rotation steps, each row followed by its count of steps
The counts run from 0 to 165.
[ 17   0 -12  11  -4  -5   6  28 -15   3   5   2  19   9   4   7  -7 -20
 -18   6   5 -10  -9 -29  13   4  -8  -1  16  -5 -20  -2  40   9  13  19
   0   0   5   1 -48  12   5 -41  18  -3   6  -6   6  12 -16   4   4  -3
 -12  -9 -11 -14  14  -5 -12 -13  -2 -23  -7  -2  -4  -1   3  -8 -13 -20
  28  -8   8  -3   1  21   7 -18  -2  12   5 -14]  18
[ -4   9  -4  -1  -3 -12   9  -2  -1  -7  -3  25  25  16 -18  -3 -37  17
 -16  22  28   9  15  -3   3   8 -20 -21 -19  -2   6   6   8  -7  -5   4
  20  16 -11  -8   3   1 -21  -8   1  -6   5   8  20   3 -13 -14  16  10
   0 -21  -9  21   6   7   6 -18   2 -19 -16  -4  15 -18 -21 -14   7 -17
 -24  17 -31   0  19 -14   8   1  23 -22   3   7]  38
[  3 -15 -20 -12  19  -9  13 -22  -5   8  -8  21  -7   4  11  -2 -20  19
  11 -14 -13   3   1 -13  -6  -6  -5  -8  -7  11   0 -13  21   1   4 -10
  -5  -9  12   3  25  -6   4   6 -31  10 -31  10   4 -15  10  35 -10  -6
  -2  -6 -14 -12 -11   7   4  -5 -11 -21  -7   0  -3   8   2  40 -30  -8
 -11   5 -10 -19  17 -18   5  -2  11 -10   3  -3]  159
[-14  -9   6   6  12  -2  -9 -19   3  -6 -11  17   0  18 -14  29 -12  13
   6 -12   6  -5  -1  37  -1 -16   2   1 -22   3  13 -13 -32  -1 -25 -19
  -2  13 -22  -2  12  -4 -20   9   8   0 -23  17 -11   4  -2  -8  -3  17
 -11  10  -1   7   6   4  -6   2   2  -1  24   8   5 -24 -29  10   3  24
 -28  14 -13   3  22 -26   3  19  21 -12 -10  29]  50
[  8  -9   5   9  19 -13 -16  -8 -10  18  24  33 -18   6  -9  13  -3  -5
   8 -18  -3 -10  -1   0  18  -2  -6  13   1 -25   4 -14   7 -25  -1  10
   8 -12 -12  13  21 -15 -12 -13   2   6   2  21 -23  -5  -3  -7   0  14
 -19  15  -5 -21  27 -27   7  18   2   6  15  -9 -18  -6 -20   4 -17 -12
   9  -2  13   0   0   2  13   1  12   7  -8   8]  1
[ -4 -23  -1  14  -3  -2 -17  -1  -2 -20   8   4   0  -4   1   2  38  -6
  18 -16 -13  -6 -16  14  -5 -16   0   7  -1   3  13   8 -25 -12  -9  -3
 -20  18 -32  14  -7  -2  11 -10  10  -1   8  -3   3  -8 -31  -7 -19   5
  12  33   3   0  -1  20  -6  13   2  14  20   9  -6 -24  15  25  -2 -12
 -11  28   4  13  -3 -32  -1 -11   1  17 -27  12]  62
[ -6  10 -11  11  10  -8 -22  -7  -5 -14   9   9  -7  10   7  18  15  24
  14   7  -2   3   8   9 -24   4  10  -7   8 -11  11   1  -7   6 -16 -14
 -12 -27 -14  -9 -13 -26  30 -24  20  -2 -10   2 -16   8  27  -3 -15  -8
  16   3  30  -2 -12 -28   4   3  -3 -11  15  18  -3  13   7   4  22  -8
  -8  16  26   2   9   4  18 -10  25  14  -5   0]  77
[  0  -9 -18  26  -3   1   9 -18 -17  -8 -24   0  22  10  12 -10  -8  -4
   3  -4 -22   3   0  -4 -11   6 -14   3   2  17 -12  -4   6   3   8   2
 -22  -9   6 -20 -22  13  11 -30   6  10   0 -15  25   9 -11   2  -3   6
  32  -4 -12  16  -8   6  -3  -4 -15 -31 -35   6  18  -8   1  16 -13 -16
 -12  20  -6  -3  -1  -2   5 -11  -2  -1  -2  -2]  36
[ -8  10   9   6 -11   0   6  -2 -13   3  -4 -22   8  19  -7   2  16   1
 -19  -3 -17 -13  -8  17  28  -6 -31   5   6   9  -2  10  -6   6  22  13
 -16  -6  10  -5 -14  22 -16  -6  12  21  -3 -21   5  14 -23 -11   1  13
   2 -18 -11  -3  11  26  -6  15  -2  -4 -17  -5 -17 -15  10 -23 -10  13
  25  -2 -25  -6 -15   5   4  12 -15  20   9 -11]  108
[-11  -2  -2   4  -2 -14  14 -17  -4  12  -5   5 -14   6   1   3 -11   8
   2  -1   2   4   2  13   8  -3 -14 -14 -18  -4   4  17  -2 -11   3  14
   9  10 -17  10  16  12 -15  20 -13  14   4  -2   0  -7 -20  10  -5  16
   9 -19 -13  12   8  31  -4  -8   9 -11 -22  -4   7 -19 -12  14 -14   3
  -8  26 -30   4  12 -25   0   0  13 -20   0   8]  42
[ 23   8  -4 -38  11 -15 -13   9  15   3 -18 -28  -8  -7  14 -10 -13   9
  -2   7 -10   1  -6   0 -10  12  12  10  30 -29  -7   0  13   6   6   7
  15 -10   0  16 -17  -1  -3   3 -23 -21   2   6  -6  -2 -10  12  -4 -39
  -1   7   2  14   4 -38  -4   7   0 -12   6   4  -3  29   5   3  12 -27
   4  -2  -2  21  29  17  -6 -16   8   0  20   4]  75
[  6  -6  -4 -34   8 -15  -1   8  11   9   9 -10 -14 -15   7   4  10  23
  23  -1  18  -8   0   2 -21  -9  18 -12 -19 -17  14 -15   0  13 -24  -2
  14   8 -12  37  21 -14  -8  20 -11 -18 -17  12 -28 -22   4  14   0 -17
 -26  15   0  -9 -16 -12  -6   6  -3  10  27  17   2   8  11  28  15 -23
 -11   5 -15  10  16 -14  -4   5   4  -2 -12  10]  72
[ -4   1  16  30  -7   9   1 -22 -15 -15  10  14  19  20  -8   5  14  17
   9  -4 -10 -10  10  23  19 -11 -10  -8  13   7  -2 -14 -20   0  -5  13
 -24 -22   0 -18  -7  16  -3 -14   9  16   4 -18  -1  12 -18 -20 -11  35
  -6  -6  -4  -4  15  19  -3  11   3 -10  -8   0 -13 -25 -13  -6   0   4
   1  -1  -7 -34 -10 -19  21   7  10  17  -2   0]  107
[  9  -5  -4 -14   9 -11 -13   5  -1  -1  11  12 -26  10  -9  14  -4  -1
 -10   8   4   0  -8  16  19  -4  21  12   5 -38   2  -5  -6  -5  -4  19
  21  -1 -28  21   3  -8 -22  12 -21 -10   5  28 -19  -8 -18 -12  -1   0
 -25   9  -1  -5  13  -9   2  21  16   9  38   9 -18  -8 -11   4  10  -7
  -1   0  -2  16  37   8   0  -4  12  -8  -6  19]  68
[ 23  -6  -3  -9  -2 -15  -2  31 -14  -7   6  -5  -9 -14  -6  23   8 -10
  -1 -13  12 -18 -11   2   5   8 -12 -17   6 -17  -6   8  28  -6   3  -2
  -3   7  11   5 -44   8   6 -25  13 -11  12  -8 -24 -18 -22   5  20 -17
   5 -13 -23  -7 -15 -20  -1   4  11   1  13 -15 -11  12   0   1   5  -1
  15  -8  -2  10  10  20 -15 -13 -17  17  17  -1]  146
[ 11   2 -15  10   8  -7   6  12 -17  -5  -6   3  -1  17   7  15   1 -15
 -28  11 -21  -3 -16 -12  10  -9   1   1   6 -10 -18   8  27  -6  27  -5
  -8   3  13  -5 -35  16  12 -40  -6 -10  -4  13  11   5  -1  20  -3  -2
  17 -10 -13   3  -9   5   8   0  -3 -24  -3   8  -8   7  -3   5 -11  10
  26   0  24  -1  10  17  -4  -7  12  21  -1  -6]  153
[ 19  17   2 -32  -2 -15  20  23  -6  -1  12 -23  -5   6   5  -3   2   7
  -4   6   0 -17 -10  -5  18 -15  -9  -9   6 -25  -6   9  24  33  -3  26
   5   0   9  14  -6  17 -12   6 -13 -11   7  10  -3  -1 -16  12   5  -2
 -31 -24 -15 -19   2   1 -24  17   6   8  14   3 -33  -3   5  -4  -6   2
  -4 -28 -30  -4   5  -5  16   2  -5  -1   1 -12]  90
[ -1   1  -8   8   3  -5   8   3   9   2 -35 -18   1  18   0  12 -15 -20
 -35  28 -20  16  -9  17   1  -7   0  15  -3  -3  -2   5 -16  11  22 -11
  -8   2  -6 -10 -25   5 -10  -4  -5   0 -29  26   0  22  -2   9   3  10
  10   6   9  17   1  17   4   7  -5 -20  -1  25  21  -8 -15 -15   8  11
   6  16  -3  29  15  15  -4  16  13  12   9   8]  48
[ -4   1  21 -27   4 -17   4  25   6   4  26  10   1 -22 -24  10   7 -11
   3  -3  26  -8  -5   3  10 -22 -22 -21 -25 -16  21  -5  -2 -21   4  -1
  16  23  -5  21  10   0 -25  18  15  -8   2   0 -38 -26 -21 -23  11   7
  -8   4  20  -8  -4  12   6   5  11  12   0 -17   1  -7  12 -21  -4 -26
   7   7 -19  23  -7   0  -8   4  -5   9  -4  12]  128
[ 20  13 -26 -21  11 -11  23  14   0  16 -23 -23  16   3   4 -15 -28  -5
 -21  11  14   9   7 -27  -3   1 -16 -11  -7   1  -7 -12  41  12  24   0
  19  -3  29  13  -2   7 -11  12 -19   5 -28  12  10 -11  -2  18  16 -16
  -1 -13   1  -8  -7  14 -13  -8  -8 -17 -17  19   4  -1  10  -1 -26  -4
  -6   1 -18   6  12  14   0   9  -3  -1   3 -13]  26
[ -2  19  21 -24 -18  -7   9   2   2  -3   9 -11  28  17 -14  -1  -4   8
 -24  38  22   8   0   4   0  11 -19 -13  -8 -12  -9   5   3   3   8  25
  18 -14   5  -4   1  14 -22  -4   4   4  -5  -6  11  21  -6 -33  13   7
 -11 -31   4   9  13   6  -3  -2   0 -18 -11  10   1 -11   2 -40   2 -11
   5  -9 -23   4  -7  14  14  -3  11  -5  -2 -13]  105
[-21   8   9  -9   1   1  11 -26  -3  -3   3   6  10  -4   6   8  13  41
  31  -6  -4  -9  -2  25  -5 -10 -12 -26   1  14  10 -11 -10  11 -26   1
  -5 -23   2 -11  23   0  14   7   4  21 -20 -26  -5   9  18 -10   1   8
   5 -23  -5 -13 -18  -5  -1  -9 -10  -2 -22  -7  -2   2  -6   3   7  11
 -32  -2 -26 -24 -12 -18  26   6  24   2   1  -2]  99
[  6  21   4 -38   2 -17  22   3  -2  -1   1 -20  17   3  -3 -15  -8  16
 -15  28  14   3  18  -9  -7  21  -1 -10   3  -6   2 -14  18  20  -3   3
  20 -15  19   1   9   5 -18   3 -16 -15 -29  10  -2  15  17  -5  14 -15
 -37 -13   0   3  -6 -13  -7  -3  -8 -12   1  19 -10   5  -2  -9  13 -13
 -16 -21 -25  -8  13  17  20  -3  18  -6   1  -6]  94
[  9 -14  23   6  -3   4 -27   9   8 -11  -5  -2  30 -17 -19   1  -3 -26
   2   8   7   2   4  -5   1   9 -11   8   4  -3 -14 -15  -9 -19  15  -1
 -15  11   5 -16 -37  -1  -2 -20  23  -8 -14   3  -6  23 -14 -29  10 -12
  14  24   1  -6   6  -9 -16  -5  -8  -3   2   0   8 -19   0 -30  -2 -24
  19   5   0  21 -25  15  11  -6  -4  14  -3  14]  123
[-24  -6 -21  12  -6  -8  21 -14  -7   2  -8  16  11   2  11   1   3   2
   5  -3  -4   6  -2   0   0 -18  -8 -13 -29  20   8  17 -14   1   8  -4
 -25  17 -15  11  15  11  -1  -2  -3  22 -16  -5  12  -6   4   6 -15  23
  20   0  -4   4 -15  46  -1  -9   2  -5 -12  19  20 -26   2  22 -18   8
 -11  26 -10  -2  -9 -25   3  16  20  13 -13   4]  43
[  4  18  17  -2   1   1  -1   5  16   5 -10 -20  18  -3  -8   2  -6 -14
 -21  25   0  -6   2  29  10   2 -17   3   0 -14   3 -10  -9  -4  18 -21
   1  -9  23  -4 -11   8 -39  14   3   1 -42  17 -18  27   0 -29  14  10
 -17 -13   5   9   2  15  -8  15   2   5  -8   7   0   5 -14 -35   7  11
   2  -2 -15  18 -16  18  -5  25  -2  11  18  -1]  116
[  4  19 -12  -3  -3  -6  -3  13 -10 -24   5  -6  -3  -6  -4  19  24   6
   0  17   2 -10 -14  11  -7   2  -9  -1  15 -25  -2  -2   5  13  -8  -6
 -11  -4  -4  -9 -44  10  18 -25  12 -16  -8  13 -19  11  -4  -8  -4 -13
  -4  -3  11 -19 -18 -25   3  27   6   4  13   2 -19  17   5  -2  33   3
   3  -8  14  12  11  17  11 -17  -3  21   0  -2]  78
[  5  -8  23 -30  -9  -8   6 -18 -10  -1   9  -6  12 -14  -3 -35 -17  25
  21 -11   0  -5   3  -1   5  14 -17 -15   5  -5  -5 -11   8   8 -11  26
  16  -2  -1   6  15  14 -17  10 -18   0  21 -18   6   0 -21 -27   5   3
 -12 -22  -9  -3  10 -17  -7 -16  -6 -12 -17  -6  -4  -8  -4  -6 -20 -24
 -20  -2 -39 -16  -4 -26  15  -5   9 -13   9  -5]  102
[ 15  -8   6  -9  33 -16 -14 -10   0  24  -3  25 -26   5  -4  14 -22  -5
   1 -22 -10   4  -7   1  22 -11  -5   2  -3 -10  -7 -21   8 -12   4  -8
   9 -11  -1  14  22 -13 -26   4 -17   9 -19   9 -45 -22   5   7   4   7
  -7   6   4 -12   9 -12   3  17   3   9  12  -8 -14   6 -13   9 -18   8
  14   2   6  21   7   9 -16  16   3  -3   2  17]  136
[ -9 -13 -11  18 -11   2 -11  -1  13 -23 -27 -17  19 -12  -9  -8   5  -2
  -1   7  11   9  -1  -3 -34   9  -5  18 -10  11   5   2 -28   1   7 -22
 -18   4  -7  -8 -38 -11   7 -13  15 -13 -23   8   9   6  -9 -12 -11 -18
  26  32  16  16 -12  -2 -13 -15 -12 -12  12  30  29 -16   3  -3   6 -13
 -12  29   3  22 -11  -9   6  -4  -8  21  -3  11]  55
[-16  11   2  -1 -15   5  18  -3  -2 -13   6 -14  23   0   2  -6  29  22
  17  -3  -3 -18   4  15 -12  -1  -8 -13  -2  13   5   0   7  15 -11  -8
 -23 -15  19 -15 -22  10  23  -1  29   4 -19 -12   1  15  12 -19  -2  -6
  -2 -10 -11  -3 -19  -1 -27  -4  -7  -2  -6  11   2 -11  -1   7  -5  11
  -9 -13 -16 -17 -23 -12  28  13   1  22  -4 -15]  100
[ -4  -6   8   8   0   7  -7 -28  -6  -1   3   0  29  14   9 -24  -2  29
  18  -4 -12   3   2  -3 -13   7  -8   2   3  16  -2 -16  -7  -8  -2  24
 -12 -29   2 -10  18   3   6 -14   1  15   4 -25  15  24   0 -22 -10   3
  15  -9  -5  -4   8  -1  -5 -14  -6 -23 -36  12  -8  -6   8   8 -12 -25
  -1   7  -2 -36 -12 -24  18 -17  17  -5   2 -12]  103
[  4  21   9 -22   6 -15  18  -9   2   6   5 -14  -2   6   2  -8 -10  22
   3  -4   7  -6  -5  25   5   1 -21 -22  15 -11   1   2  11  11 -15   4
  17 -15  12  -6  17   9 -14  18 -16  -2  -9 -12 -17  -2  17 -14  15   6
 -10 -40 -15   6  -2 -21   5  10   4 -10 -17  -7  -6  26   4 -10   7  -1
 -11 -13 -31  -8  16   6  14   4  11  -6  27 -11]  98
[ -7 -22 -20  -5   3  -9 -21  -6  -3 -11   2 -11   4 -11   4  -2  12   6
  22 -16  -9   3   2 -10 -15   4  22  10  12   2   1 -25 -17  22 -14  -9
 -10  -2 -10  18  -1 -13  24  -1   1 -26  -6   9 -10 -11   3  12 -14 -12
  -5  36   8 -16 -14 -19  -7  -1 -18  13  21  18  -5 -16   6  39  -2  -1
 -22  10   6  -8   4 -17  20  -4   7  19 -19   1]  73
